One turning vector, and how many ticks it has turned:
The counts run from 0 to 194.
[154 133 121 115 104 111 129 131 161 138  71 143 129 173 167  99  87 120
 109 129 146  95 156 126 145 150 112 149 117 105  81 191 107 146 170 105
 103 107] => 91
[166 128  78 137 133 126 151 155 169 141 116 120 140 191 147 109 144 150
 122 125 150 103 168 131 140 137  82 152  72 110 106 122  91  83 156 111
 105 156] => 184
[137 139  97 139 164 159 152 123 144 180 114 139 138  99 104 105 163  73
  85 134 155  96 106 158 104 111 115 102 110 159 142  95 112 106 132 116
  91 141] => 27
[122 110 160 164 110 173 107 189 116 114  87 128 152 120 142  80  65 158
 114 116 145 115 149 119  86 172 115 111 111  81 120 123 110  99 113 119
 112 117] => 88
[100 126  87 147 106 166 167 108 133 144 156  88  91 114  84 104 153  88
  80 153  80 103 137 119 130 103 126 109 122 113 151 116 114 134 137  79
  91 151] => 39
[116 122 139  50 127 160 151 144 126 139  91 124 142 153 108 104 130 175
 119 136 123 179 110 138  94 131 157 139 122  98 163 135  91 100 119 125
 128 177] => 156
[141 121  98 141 124 169 126 135 163 145 133 108 100 153 151 136 149 135
  79 152 143 117 118 114 140 131  91 177  80  87  95 127  93 155 139  67
 107 145] => 179
[138 116 182 150 138 137 163 104 175 122  98 101 128 141 128 141  80 176
 147 118 123 123 129 135 145 108 145 175 115  88 123 122 112  70 108 104
 157 171] => 101
[128 138 132 127  97 114 133 160 173 139 111 158 139 147  83 120 104  62
  81 121 132  79 158 144  93 114 115 104 170 160 133  98 101 112 129 123
 109 126] => 32
[144 100 192  99  88 145 127  94 101 125  95 155 133 137 128 129 149 112
 114 153 108 149  91  90 153 116 131 122 139 104 193 152  97 155 165 104
 101 106] => 64
[128  87 119 126  95 135 104 188 134 109  96 173 139 172 133  99 105 103
  67 120 111  94 160 117 111 144  96 138 123 109 126 139  86 141 120 122
 113  87] => 176
[135 139 160 128  97 170 130 151 125 170 166  97 165  94 108 131  78 148
 109 139 128 123 137  91 125 127 134  85 131 101 168 108  94 123 111 118
  97 114] => 42
[147 117 160 113 123 170 164 147 104 149  95  97 166 122 139 132 180 135
 111 161 120 175  88  97 154 128 115 105 138 112 190 135  87 153 135 116
 115 125] => 153
[151 122 168  87 167 143 164 163 177 190 122 109 142 117 132 129  89 140
 110 136 143 134 153 124 132 118 140 188 113 155 137 139 111  83 120 150
 116 128] => 113
[119 112 107 101 185 201 119 114 170 142 104 142 119 105 130 136 139  92
 119 168 172 130 124 129 130 101 100 143 109 168 114 146 103 128 143 105
  78 161] => 23
[ 88 108 134 140 117 195 135 117 130 109 113 138 152 114 113 115 204 100
  96 141 136 113 113 153 137 119  93 109 115 133 119  64  98 123 141  92
 133 135] => 166
[108  89 126 113 118 137 125 110 139  99 103 143 102 133 108 124 161  86
  59 147 135 106 164 153 133 126 107 143 110 125  57 107 110 129 140  93
 139 147] => 78
[153 123 124  94 101 115 146 160 148 137 107 103 176 166 134 125  81 135
 122 123 115 121 167 162 159 115 131  90 147 156 158  77 101 129 177 136
 110 102] => 142
[110 111 164 177  98 163 127 123 110 148 115 105 161  84 130 139 165 117
  82 150 124 146 134  96 184 126 115 121 108  80 106  92 115 137 147 103
 120  90] => 81
[142 137 121 171 139 188 169 134 134 134  94 154 111 138 154  93 134 112
 115 157 124 106  83 166 148 171  98 153 104 108  96 113 137 150 136  56
 119 152] => 94
[160 141 210 125 145 140 162 175 138 190 116 114 158 112 131 125 111 112
 145 162 129 156 120 104  93 135 125 149 140 129 159 125 123  89 130 138
 130 127] => 114
[172 146 143 129 133 115 214 119 131 152 110  86 136 163 119 136 156 132
 166 169 128 160 139  82 138  80 139 140 112 109 161 138 108  98 122 108
 140 158] => 13
[132 145 178  99 124 140 147 163 149 182 138 174 170 123 113 100 141 113
 142 202 112 160 121  88 104 104 132 117 131 137 174 152 122 123 117 113
 107 123] => 25
[130 131  87  79 141 174 152 167 140 117 147 143 147 143 143  70 119 128
 110 150  96  82 169 176 150 144 116  99 144 159 148 103 111 132 119 119
  94 111] => 138
[149 139 184  90 125 170 119 138 146 113 120  92 162 144 136 169  75 168
 123 106 141 126 173 112 162 105 146 117 196 120 145 113  85 142 132 119
 143 100] => 147
[154 138 147 202 110 113 151 154 120 143  84 126 147 190 121 132 113  98
 112 116 166 118  91 121 142 136 103 111 132 102 134  95 112 158 122  71
 131 146] => 187
[130  80 143 157 153 139 153 120 123 117  69 145 144 140 129  95  70 109
 103 103 117  85 171 144 136  98 122 136 162 167 131 123 111 112 125 117
 143  84] => 104
[140 170 131 123  89 143 154 145 150 171 131 108 104 122 138 116 109 118
 129 162 120 117  88 103 171 111 155 117 138 133 155 112 114 196 147  56
 110 105] => 136
[100 109 155 130  60 107 135 125 153 130 124 131 178 126  97 108 165 144
 132 149  97 156 152 100 130  91 119 117  98  97 169 113  94 112 153 123
 125 109] => 169
[130 126 187 121 106 177 155 149 102  99 105 126 141 157 109 152 104 127
 112 143 114 134 111 109 154 101 150 105 191 120 172 108  96 170  75  94
 167 115] => 148
[172 138 126  89 162 146 132 124 169  99 138 125 136 167 187  96 107 144
 127 145 150 100 199 125 138  83 106 151 100 149 112 150 100 114 132 102
 158 127] => 7
[159 118 161 151 126 139 114 173 160 146 102 128 183 150 178 112  63 156
 132 102 162 100 161 109 126 102 115 132 111 132 150 125  97 133 129 111
 108  95] => 3
[125 109 127 162 148 164 166 104 158 104  95 125 154 146 146  92  86 148
 122 106 131 106 153 174 150 134 107 134 113 144 115 111 110  67 124 137
 142 147] => 100
[151 131 168 116 107 133 123 147 156 101 138 156 128 141  83  84 117  84
 120 134  97  95 177 132  79 128 114 106 162 135 126 111 103  75 102 107
 142 157] => 33
[139  89 158 103  94 114 138 182 131 163 100 180 168 132  90  85 115 139
  81 127 109 145 126 158 102 152 148 147 126 129 126 105 106  99 118 148
 113 141] => 71
[186 134 158 166 135 160 176 148 122 153 123 146 163 160 147 123 136  94
 135 168 133 133 107 115 172 108 113 134 133 114 138  92 114 152 103  82
 146 119] => 9
[139 103 166  77 113 167 120 101 130 152 139 121 152 114 148 104 167 148
 121 171 122 174  94 100 123 151 116 156  87 101 175 118 105 121 159 108
  83 172] => 68
[145 187 126 106 101 168 172 120 169 148 168  78 115 134 121 144 119 158
 141 162 104 124  92 132 155 126 143 133 113 115 152  80 107 131 136  67
 108 173] => 140
[165 144 132 100 115 131 172 109 143  86 114  53 106 170 137 124 144 112
 123 114 111 103 120 125 131 140 111 113 150 110 162  87  74 119 148 108
 153 162] => 145
[135 168 125  85 125 188 150 148 164 108 168 103 138 113 134  79 111 161
 144 153 104 106 141 161 138 134 165 113 129 121 145  84 118 107 120  88
 122 163] => 139
[124 130 123 168 110 141 162 173  93 160 135 154 153 155 107  83 132 149
 105 155 133 133 122 127 135  97 150 110  90  98 124  97 128 144 101  53
 110 135] => 182
